Each path is a new rotation, seen through one point. The rows after it are directions, each followed by how far the rotation turns it, in deg/step (0 if it stays put).
Each turn is a multiple of 5 degrees from 10 to 175, or 0.
Each row of a path follows its step; steps can be skipped.

step 0: [ 0.59 -1.75  0.91 -0.33 -0.96 -1.16 -1.73  2.11  1.16  1.32 -0.31  0.18
 -1.91  0.34 -0.95  0.98  0.54 -1.50 -0.15 -0.68  0.98 -0.93  2.46 -2.69
 -0.32  0.93  0.50 -1.06  2.07  2.08 -1.45  1.37 -1.93 -0.12 -0.14  0.48
  0.17 -0.26  0.21  0.63 -0.12  0.50 -0.66 -0.54 -0.96  2.56]
step 1: [ 0.30  0.43 -1.61  0.61 -0.66  0.25 -1.93 -0.40  1.39  0.32  1.66  0.98
 -1.58 -0.38  0.05 -0.66  1.73 -2.37 -0.32  1.79 -0.52 -0.46  2.32 -0.38
 -0.92 -1.20  1.97  0.19 -0.31 -1.68 -0.52 -1.61  0.95  0.75  0.64 -0.28
 -2.33  0.90 -1.15  0.98 -1.72 -0.26 -0.70  0.87 -2.16  1.87]
step 4: [-0.14  0.12  2.34  0.62  0.25 -0.36  0.46  1.05 -0.67  0.96 -1.13 -0.70
  0.29 -0.92  1.11  1.71  0.76 -1.91 -0.23  0.04  1.62 -0.44  0.55  0.51
 -0.31 -1.32  1.36  1.02  1.58  0.75  2.16  1.52  1.29 -2.93  0.35 -0.65
 -0.78  1.95 -2.12  0.90 -1.12 -0.25 -1.12 -2.59 -1.01 -0.70]
step 6: [ 0.33  0.00  1.33  0.36  1.68 -0.19 -0.66  0.99  0.19 -0.74 -0.15  0.42
  0.16  0.32  1.08  1.36  0.95  1.44  1.21  1.88  1.59  1.44  0.64 -1.22
  0.41 -1.65 -3.00  0.43  0.98 -1.79  1.23  0.46  0.18  1.58  3.27 -0.02
  0.27 -1.54 -1.73  0.99  0.17  0.29  0.17  0.25  2.10 -1.43]
step 9: [ 0.88 -1.78  1.44 -1.89 -1.50 -0.36 -0.49  0.69  2.26  0.38 -0.57  2.53
 -0.36 -0.54 -0.80  0.17  1.69  0.90 -1.21  2.52 -0.05 -0.05  0.87 -0.84
 -0.23 -0.57  0.41  2.19 -1.60  0.94 -0.37 -1.45 -1.23  0.26  0.40  2.53
 -1.08  0.60 -0.72  0.90 -0.98  0.28  0.87  2.18 -0.39  1.32]
step 10: [-1.65 -0.33 -2.12  0.32 -0.39 -0.20  1.08  0.63  1.14  2.15  0.66  0.43
  0.03  0.84 -0.32  0.12  3.08 -1.33 -0.08  1.84  1.50  0.07  0.96 -0.78
  2.51  0.46  1.08  0.72  0.06 -0.57 -1.63 -1.73 -0.85 -0.92  1.04 -0.86
 -0.32 -3.38 -0.76  0.18  0.07 -0.71  0.57  1.47  0.17 -1.19]
step 13: [-0.76 -0.47  0.89 -3.05  0.75 -1.72  0.26 -1.18 -2.13  1.88 -0.75 -0.81
  0.16 -0.12 -0.57 -0.39  0.64 -2.19  1.69  2.09  0.18  1.01  0.07 -0.82
 -0.60 -1.90  1.70 -0.17  0.00  0.88  0.84 -0.49 -0.51  1.41 -0.32  0.31
 -0.98  1.33 -2.54 -0.34  0.27 -2.53 -1.46  0.31  0.34  0.13]
step 15: [ 3.43  0.53  0.38 -1.65  1.05 -1.67 -2.52  0.76 -0.82  0.66 -0.97  1.26
 -0.14  0.18 -0.37  1.94  0.27 -0.59  1.37 -1.62  1.38  1.66 -0.09  0.11
  1.41 -1.63 -2.00  0.93  1.46 -0.53 -0.12  1.36  1.29 -1.85  0.22 -1.57
  0.87 -0.12  0.00  0.45  0.25 -1.17  0.04 -0.86 -1.22  0.54]
step 16: [-0.80  0.47  0.92  1.34  0.12 -0.46 -1.24 -1.06  0.74  1.23 -0.40  1.37
 -2.17 -1.12  2.06  0.21  0.08  0.55  0.77 -0.08  2.06  0.91  0.79  0.09
 -1.83 -3.96  0.28 -0.65  1.47 -0.52  0.11  0.07 -2.64 -0.07 -1.20 -0.68
  0.78  0.49  0.42  0.25  0.24  0.28  1.34 -1.41 -1.25  2.00]
step 17: [ 2.48 -0.43  2.27  0.47  0.22  0.20 -1.16  1.93  2.47  1.28 -0.79 -0.48
 -2.28  0.90 -1.35  0.71  1.03 -0.56  1.02  1.22  1.16 -1.52  1.59 -0.75
 -2.02  0.33 -0.80 -0.46  0.61  0.39 -0.01 -1.18 -2.01  2.57  1.23 -0.43
 -0.33  0.95 -0.58  1.39 -0.30 -1.19  0.20  0.11  0.79  0.16]
Directions:
[-0.15 -0.04 -0.20 -0.35 -0.29 -0.02  0.80 -0.42 -0.21  0.30 -0.56 -0.04
 -0.09  0.23 -0.47 -0.09 -0.41 -0.46 -0.31 -0.19  0.45  0.18  0.54  0.57
  0.15 -0.16 -0.50  0.20 -0.13 -0.62 -0.50 -0.41  0.15 -0.21 -0.17 -0.26
 -0.42  0.10 -0.67 -0.13  0.30  0.36  0.34 -0.53 -0.04  0.24] | 130
[-0.45  0.60 -0.23  0.66 -0.06 -0.57  0.18 -0.03  0.20 -0.85  0.19  0.40
  0.34 -0.58 -0.03 -0.56 -0.30  0.21  0.10  0.18  0.23  0.50  0.67  0.38
  0.11  0.08  0.62 -0.29  0.01 -0.18 -0.03 -0.55 -0.02 -0.06  0.25  0.09
  0.46  0.12  0.13  0.14  0.01 -0.30  0.47  0.02 -0.33  0.17] | 170
[-0.36  0.02 -0.09  0.00 -0.06 -0.17 -0.36 -0.48 -0.44 -0.30 -0.42  0.49
 -0.65 -0.07 -0.47  0.07  0.19  0.53  0.16 -0.04  0.12  0.63 -0.29 -0.69
  0.18 -0.24 -0.20  0.14 -0.29  0.10 -0.35  0.58 -0.21 -0.09  0.30  0.88
 -0.05  0.16 -0.14 -0.65  0.10  0.18  0.60 -0.03 -0.05 -0.35] | 110
[ 0.33  0.86  0.12  0.23  0.32  0.34 -0.40 -0.72 -0.20  0.19 -0.29  0.16
  0.31  0.76 -0.37  0.20  0.21 -0.45  0.10 -0.01 -0.40 -0.16  0.17 -0.36
  0.16  0.23  0.20  0.28  0.45 -0.52  0.41 -0.40  0.34  0.12  0.71 -0.20
 -0.08  0.07  0.12 -0.39  0.21 -0.62  0.24  0.15  0.04  0.01] | 155
[ 0.26  0.56  0.40  0.39 -0.10  0.32 -0.52  0.90 -0.44  0.05 -0.25  0.34
  0.27 -0.10 -0.20 -0.19 -0.45  0.29 -0.06  0.42  0.23 -0.06 -0.19 -0.25
 -0.29 -0.26 -0.21  0.58  0.05 -0.18 -0.87 -0.12 -0.55  0.22 -0.24 -0.49
 -0.27 -0.28  0.40  0.03  0.04  0.10  0.26 -0.02  0.35  0.53] | 40
[-0.23  0.15  0.13 -0.04 -0.63 -0.08 -0.24 -0.31 -0.50 -0.30  0.03 -0.58
  0.60 -0.05 -0.58  0.13  0.20 -0.08 -0.43  0.25 -0.14 -0.12  0.08 -0.45
  0.00 -0.14  0.88 -0.16 -0.22 -0.14 -0.30  0.19  0.27 -0.04 -0.41 -0.03
 -0.59 -0.37  0.04  0.76  0.13  0.11 -0.17 -0.25 -0.25 -0.86] | 40

step 0: [ 0.43 -0.76 -1.54  1.74 -0.16  0.45  0.12  1.19  1.48 -1.14  1.59  1.13
 -1.04  1.30  0.48  0.87  1.33 -0.23 -1.35 -2.26  0.45  0.84  1.97 -2.34
 -1.12 -1.18 -1.26  1.14  1.79  0.40  0.59  0.83 -0.74 -1.31  1.50 -0.47
 -0.57  1.39 -0.65 -2.24  0.29  1.91 -0.55 -0.62  0.07 -0.41]
step 1: [ 1.02 -0.66  0.11  1.91  0.52 -0.43 -1.16 -0.78  0.61 -0.79  1.75  2.36
 -0.04 -1.24  2.13 -1.91  1.66  0.85 -0.01 -1.59  2.57  2.03  0.46  0.14
 -1.11  0.73 -1.21  1.23  0.86 -0.69  0.57 -0.91 -1.91  0.09  0.44  0.82
  0.66 -0.70  0.28 -2.25 -0.73  0.03 -0.85  0.18  1.23 -0.59]
step 2: [ 0.70  1.66 -0.61  0.47  0.95  0.23 -0.30 -1.24  0.28 -1.14 -0.05  1.35
  2.97  0.18  2.37  0.05 -0.71 -1.04  0.00 -1.56  0.46  2.82 -1.72 -1.54
  0.12  0.21 -0.64 -0.24  0.79 -1.96 -0.24 -2.19  0.13  0.29 -1.33  0.15
  0.73 -0.38 -1.43 -1.34 -0.06 -1.22 -1.97  0.47  0.42  1.01]
step 5: [-0.75  0.40 -1.27  0.70 -0.83  0.13  0.24 -0.95 -0.06  0.43  2.05  0.08
  0.02 -1.12  0.87 -0.46  0.27  2.60  0.87 -3.33  0.55  0.37 -1.03  0.26
 -0.23 -1.38 -0.01  1.84 -1.00 -1.56  0.45 -0.74  0.17 -2.75 -0.81 -1.82
 -1.13  0.86 -0.32 -2.09 -0.88  1.23 -0.43 -0.74  1.47 -0.70]
step 6: [-0.32  0.80 -0.27  0.09  1.26  0.03  1.51 -1.61 -0.77 -0.49  1.08 -0.73
  1.54  0.89 -0.61 -0.19  2.11  1.43  1.46 -2.19  2.20  2.19  0.37 -0.95
 -0.99 -0.47  1.13 -1.29 -0.14  0.22 -0.83 -0.52 -1.11 -1.06 -0.07 -0.03
 -0.34 -0.03 -0.87 -1.63 -0.86  0.29 -2.26 -1.74  1.68  2.08]
step 8: [-2.13  0.25 -1.30  2.09  0.28  0.34  0.58  0.14  1.65 -0.58 -1.70 -0.58
  0.53 -0.42  0.24 -0.04 -1.78 -0.47 -0.19 -2.66  0.02 -0.87 -1.62 -3.25
  1.00  1.40  1.22  1.19  0.35  0.49 -2.43 -0.89 -1.48 -0.12  0.15 -1.57
 -0.15  1.17 -0.98 -0.58  0.67  0.53  0.21 -0.17 -0.91 -0.46]
step 11: [-0.41  0.84 -0.52  0.12  0.76  0.11  0.03 -1.81 -0.04 -1.47  0.35 -0.97
  1.99 -1.20  2.46 -1.07 -0.77  0.98 -0.97 -2.20  1.40  2.30 -0.76  1.38
  0.22  1.22 -1.78  1.38  1.52 -0.10 -1.24 -0.59 -1.82 -0.61  0.15  2.11
 -0.90  0.17 -1.01  0.52  1.44  0.01 -1.40  0.18  0.48  1.15]
step 14: [-1.36 -0.21 -0.35  0.59 -0.50 -0.94 -0.61 -1.18  1.38  0.12 -0.74  0.21
  1.26 -3.10  1.81 -0.23 -1.58  0.57 -0.29 -1.89  0.75 -0.50  2.38 -0.26
  0.02 -1.40  0.95  0.98 -1.48 -0.84 -0.75 -0.12  0.58 -1.44  0.91 -0.70
 -0.52 -0.65  0.20 -2.24  0.01  0.08 -0.65 -1.95  2.91 -0.36]
step 15: [-0.85  0.13  0.36 -1.15  1.79 -0.82 -0.68 -1.62 -2.03  0.48  1.51 -1.29
  0.52 -0.73  1.03 -0.45  0.13  0.72 -1.73 -3.51 -0.27  0.95  0.53  0.07
  0.15 -2.23 -0.08 -0.31 -0.26 -0.40  0.39 -0.51  0.57 -2.34  1.33 -0.34
 -0.15 -0.67 -1.87 -0.71 -0.49 -0.47 -1.99 -1.45  0.57  1.69]
step 17: [-0.94  0.78 -0.56  1.45  0.83 -1.41 -1.18  1.21  1.47 -1.52 -1.01  0.53
 -0.31 -1.11  0.17 -1.84  0.25  0.20  0.25 -1.84 -0.50 -0.07 -2.25 -1.11
  0.16 -0.85 -0.89  0.96 -0.45  0.99 -3.24 -2.16 -2.46  0.07  2.40 -0.14
 -0.12 -0.69  1.00 -0.65 -1.17 -0.52 -0.11 -0.11 -0.55 -0.36]
Directions:
[-0.02  0.16  0.36 -0.16  0.53 -0.15 -0.12  0.12 -0.03 -0.01  0.00 -0.21
 -0.28  0.56 -0.16 -0.14 -0.30 -0.24  0.64 -0.22 -0.01 -0.30 -0.27  0.44
  0.25 -0.63  0.59  0.07 -0.81  0.07 -0.16 -0.33 -0.11 -0.75 -0.11 -0.09
  0.32  0.58  0.17  0.26 -0.68 -0.22 -0.15 -0.46  0.60  0.03] | 35
[ 0.29  0.61 -0.63  0.30 -0.40  0.23  0.17  0.11  0.01  0.40 -0.61 -0.43
  0.22  0.12 -0.15 -0.41 -0.33 -0.52 -0.15 -0.15 -0.06  0.15 -0.28  0.40
  0.04 -0.43  0.11  0.03 -0.05  0.26  0.48 -0.02 -0.77  0.77  0.01  0.15
 -0.03 -0.12 -0.50  0.40 -0.38 -0.22 -0.22 -0.37 -0.63  0.25] | 80
[ 0.15  0.45 -0.34  0.56 -0.10 -0.55 -0.15  0.02 -0.03 -0.44  0.27 -0.31
 -0.01 -0.03  0.18  0.38  0.56 -0.20 -0.20  0.31 -0.16 -0.13 -0.38  0.32
  0.33  0.01 -0.10 -0.01 -0.60 -0.88  0.02 -0.14 -0.15  0.13 -0.52  0.59
 -0.17  0.23  0.67  0.33  0.82  0.23 -0.44 -0.08 -0.08 -0.06] | 45
[ 0.20  0.26 -0.65  0.44  0.06  0.14  0.32 -0.04  0.37 -0.59 -0.35 -0.44
  0.02  0.24  0.44  0.22  0.10  0.49  0.42  0.11  0.55 -0.64  0.58  0.29
 -0.23  0.06  0.22  0.37  0.65  0.37 -0.59  0.32 -0.13  0.09  0.02  0.05
 -0.11 -0.13  0.05  0.43  0.11  0.13  0.29 -0.24  0.74  0.31] | 135
[-0.12 -0.10  0.23  0.26  0.58 -0.03  0.14 -1.17 -0.07  0.00  0.34 -0.35
  0.20  0.47  0.06 -0.45  0.19 -0.06  0.34  0.38 -0.56  0.24 -0.02  0.33
  0.35  0.61 -0.48  0.07  0.09 -0.10  0.06 -0.06  0.36  0.28  0.03  0.18
  0.27 -0.43 -0.78  0.03 -0.05 -0.20 -0.46 -0.26  0.39  0.34] | 80
[-0.59 -0.34 -0.07 -0.01 -0.12  0.13 -0.01  0.52  0.21 -0.72 -0.08  0.13
  0.40  0.39 -0.22 -0.75 -0.36  0.37 -0.94 -0.03  0.08  0.08  0.85  0.13
  0.17  0.18 -0.35 -0.10 -0.07 -0.60  0.22  0.01  0.10 -0.08 -0.09 -0.04
  0.49  0.17  0.22  0.61 -0.30 -0.28 -0.17 -0.33  0.00  0.00] | 25

step 1: [ 1.26 -1.72 -0.85  0.79 -0.14 -1.55  0.82 -2.46  1.38 -0.66 -1.07 -0.09
 -0.32 -0.82 -0.92  0.60  0.29  0.13 -0.88  0.28 -0.89  0.03  0.05  2.11
 -3.20 -0.04  0.62  1.24  1.01 -0.49 -0.17  0.04 -0.87 -1.07 -0.55 -1.09
  0.56  1.00 -0.77  1.29  1.62  0.56  1.61  0.70  2.94 -0.30]
step 2: [ 0.05 -0.01 -0.49 -0.34  0.27 -1.40 -0.01 -0.06 -0.37  0.71  0.71 -0.98
 -0.34  2.06 -0.99  2.51  0.23 -0.80 -3.43  0.55  0.46 -1.46  0.92 -1.31
 -2.91  0.88 -1.75  0.97  0.42 -0.17  0.15 -1.15 -0.08  0.03  0.17  1.30
 -1.24 -0.09  0.39 -1.82  0.34 -0.01  1.06  0.11  1.18 -2.02]
step 4: [ 0.60 -1.82 -0.92 -0.96  1.27 -2.06  2.44 -0.28  0.96 -0.36  2.16 -1.97
 -0.48 -0.60  0.44  1.39  0.39 -0.29 -3.22  0.69 -0.79  0.31  0.07 -0.46
 -1.23 -0.81 -0.58  0.09  0.40 -1.80 -0.17  0.70 -0.01  0.28 -0.22 -1.14
 -1.29  1.63  0.52  0.07  0.79  1.76  1.68 -0.51 -0.10 -1.02]
step 5: [ 0.14 -0.88  0.71  0.75  0.66 -2.12 -1.53  0.80  0.79 -0.22 -0.40 -1.00
 -0.11 -0.38 -1.72  0.73  0.28 -0.05 -0.47  0.49  0.99 -1.49  1.63 -0.71
 -2.84  0.54  0.80 -2.09 -1.10 -0.68  0.00  0.46  1.23 -1.42 -0.83  1.41
  0.76 -1.28  0.11 -0.87  1.73  0.74  2.62 -1.92 -0.28 -1.10]
step 9: [-0.30  0.50 -1.13 -1.42  0.27 -1.24  0.06 -1.71 -0.52  0.68  0.38 -2.17
  0.13 -1.30 -2.57  0.06 -0.49 -0.50 -3.04  1.23  0.58 -0.16  0.07 -0.32
 -1.25  1.03 -0.86  0.77  1.31 -1.39 -0.54  0.05 -0.06 -0.68  0.22 -1.08
 -0.28  0.94  0.18  1.49  1.78  2.42  1.52  1.27  1.33 -0.76]
step 10: [ 0.39 -1.84  1.02 -1.44  1.91 -2.12  0.58  0.99  0.51 -0.78  0.51 -1.03
 -2.08  1.77  0.23  0.96  0.38  0.83 -1.20 -0.64  0.74 -1.63  1.02 -0.19
 -3.27 -1.00 -0.02 -0.15 -0.59 -0.77  0.23  0.08 -0.01 -0.75  0.26 -0.60
 -1.72 -0.14 -0.25 -0.21  0.66  0.97  2.55 -1.74  0.21 -0.16]
step 11: [-0.13 -0.08 -1.29  0.18 -0.11 -1.48 -0.56 -0.82  0.88 -0.10  0.94 -0.66
  1.11 -1.30 -1.15  2.68  1.22 -0.06 -1.03  0.65 -1.12  0.14  2.74  0.82
 -0.82  1.73  0.47 -0.43 -0.23 -1.14  0.51  1.43  1.92 -0.99 -1.39  0.43
  0.63  0.40  0.58  0.68  1.33  1.65  2.59 -0.12 -0.91 -1.71]
step 12: [ 1.34 -2.08 -0.28  1.93 -0.72 -1.41  1.32 -0.66  0.01 -0.22 -0.06 -2.03
 -1.75 -0.94 -1.59  0.35 -1.01 -1.04 -1.08  0.49 -0.38 -1.66 -0.01 -0.81
 -3.14 -1.18  0.32 -1.17 -0.88 -1.44 -0.57  0.50 -0.74 -1.13  1.37 -0.60
 -0.22  1.07 -1.14  0.06  0.54  1.19  0.12 -0.44  0.14 -2.11]
step 14: [ 0.29 -0.23  0.13  1.54 -1.08 -2.74 -0.15  0.20 -0.24 -0.05  0.36 -0.52
  0.92  0.63 -2.49  2.27 -1.35 -0.25 -1.04  2.14  0.21  0.31  0.58  1.16
 -1.55  0.22 -0.20 -0.07  1.15  0.32 -0.11 -1.37 -0.32 -0.27  0.24 -0.40
 -0.23  2.20 -1.46  0.71  1.65  2.42  0.96  0.50  1.86 -1.03]
step 17: [-0.14 -2.85 -1.09 -0.44  0.01 -2.18 -0.91  0.22  0.09  0.73  0.68 -1.81
 -0.39 -1.31 -1.34  1.58  0.09  0.65 -1.77  0.71 -1.27 -0.60  0.72  0.58
 -2.60 -0.38  0.44  1.19 -0.20 -0.83  1.05  1.76  0.54 -2.09  0.55 -1.12
 -0.14  0.16 -0.61  0.25  1.41  0.12  1.10  1.47 -0.86 -1.73]
Directions:
[ 0.05  0.36  0.05  0.43  0.25  0.28  0.40  0.12 -0.11  0.64 -0.24  0.33
  0.22  0.43 -0.11 -0.15 -0.76  0.37 -0.54  0.37 -0.14 -0.38 -0.05 -0.22
  0.54  0.72 -0.39 -0.15  0.53 -0.23 -0.04  0.53 -0.05  0.07 -0.31 -0.02
  0.11  0.09  0.18 -0.38  0.10  0.73 -0.12 -0.43 -0.06 -0.57] | 155
[-0.02 -0.02 -0.15 -0.60 -0.25  0.37  0.64 -0.12 -0.19 -0.01 -0.33 -0.13
 -0.35 -0.05 -0.46 -0.85  0.24 -0.46  0.02  0.24  0.00  0.46 -0.31 -0.69
 -0.50  0.12  0.16  0.22 -0.20  0.28  0.08  0.03  0.41  0.01 -0.44  0.34
  0.53 -0.36 -0.35 -0.52  0.53 -0.09 -0.11 -0.12  0.43 -0.46] | 100
[-0.26  0.41  0.24  0.32 -0.05 -0.35  0.31  0.08 -0.03  0.16  0.14 -0.36
 -1.19 -0.33  0.47  0.45  0.62  0.32 -0.26 -0.25  0.38 -0.13  0.01  0.14
  0.01  0.38  0.00 -0.15  0.19  0.55 -0.09  0.31 -0.34  0.45  0.00  0.18
  0.32 -0.10  0.40 -0.61  0.14 -0.19 -0.02 -0.46  0.43  0.48] | 130
[-0.01  0.32  0.18 -0.36 -0.02 -0.11  0.32  0.85  0.38 -0.02  0.46 -0.25
 -0.58 -0.40 -0.18 -0.23  0.34  0.35 -0.01 -0.31 -0.38 -0.41  0.16 -0.52
  0.53 -0.11 -0.36 -0.19 -0.20 -0.35  0.59  0.30  0.57 -0.74 -0.42 -0.36
 -0.41  0.04  0.10  0.16 -0.02 -0.10  0.35  0.39 -0.17 -0.12] | 55
[ 0.10 -0.80  0.01  0.04 -0.23 -0.13  0.16  0.21 -0.54 -0.26 -0.34 -0.31
  0.12 -0.52  0.18  0.07  0.25  0.11 -0.06  0.04 -0.26  0.34 -0.18 -0.07
  0.31 -0.01  0.26 -0.48 -0.59 -0.32  0.23  0.39  0.06 -0.05  0.39  0.43
  0.53  0.14  0.35  0.06 -0.35  0.27  0.28 -0.93 -0.90 -0.27] | 55
